Questions about the row below.
1) Which number is the entry just right of the smallest entry?
2) Which number is the entry just left of the smallest entry?
[7, 5, 4, 5, 6, 6, 5, 4, 5, 4, 4, 2, 5, 7, 8, 4]
1) 5
2) 4
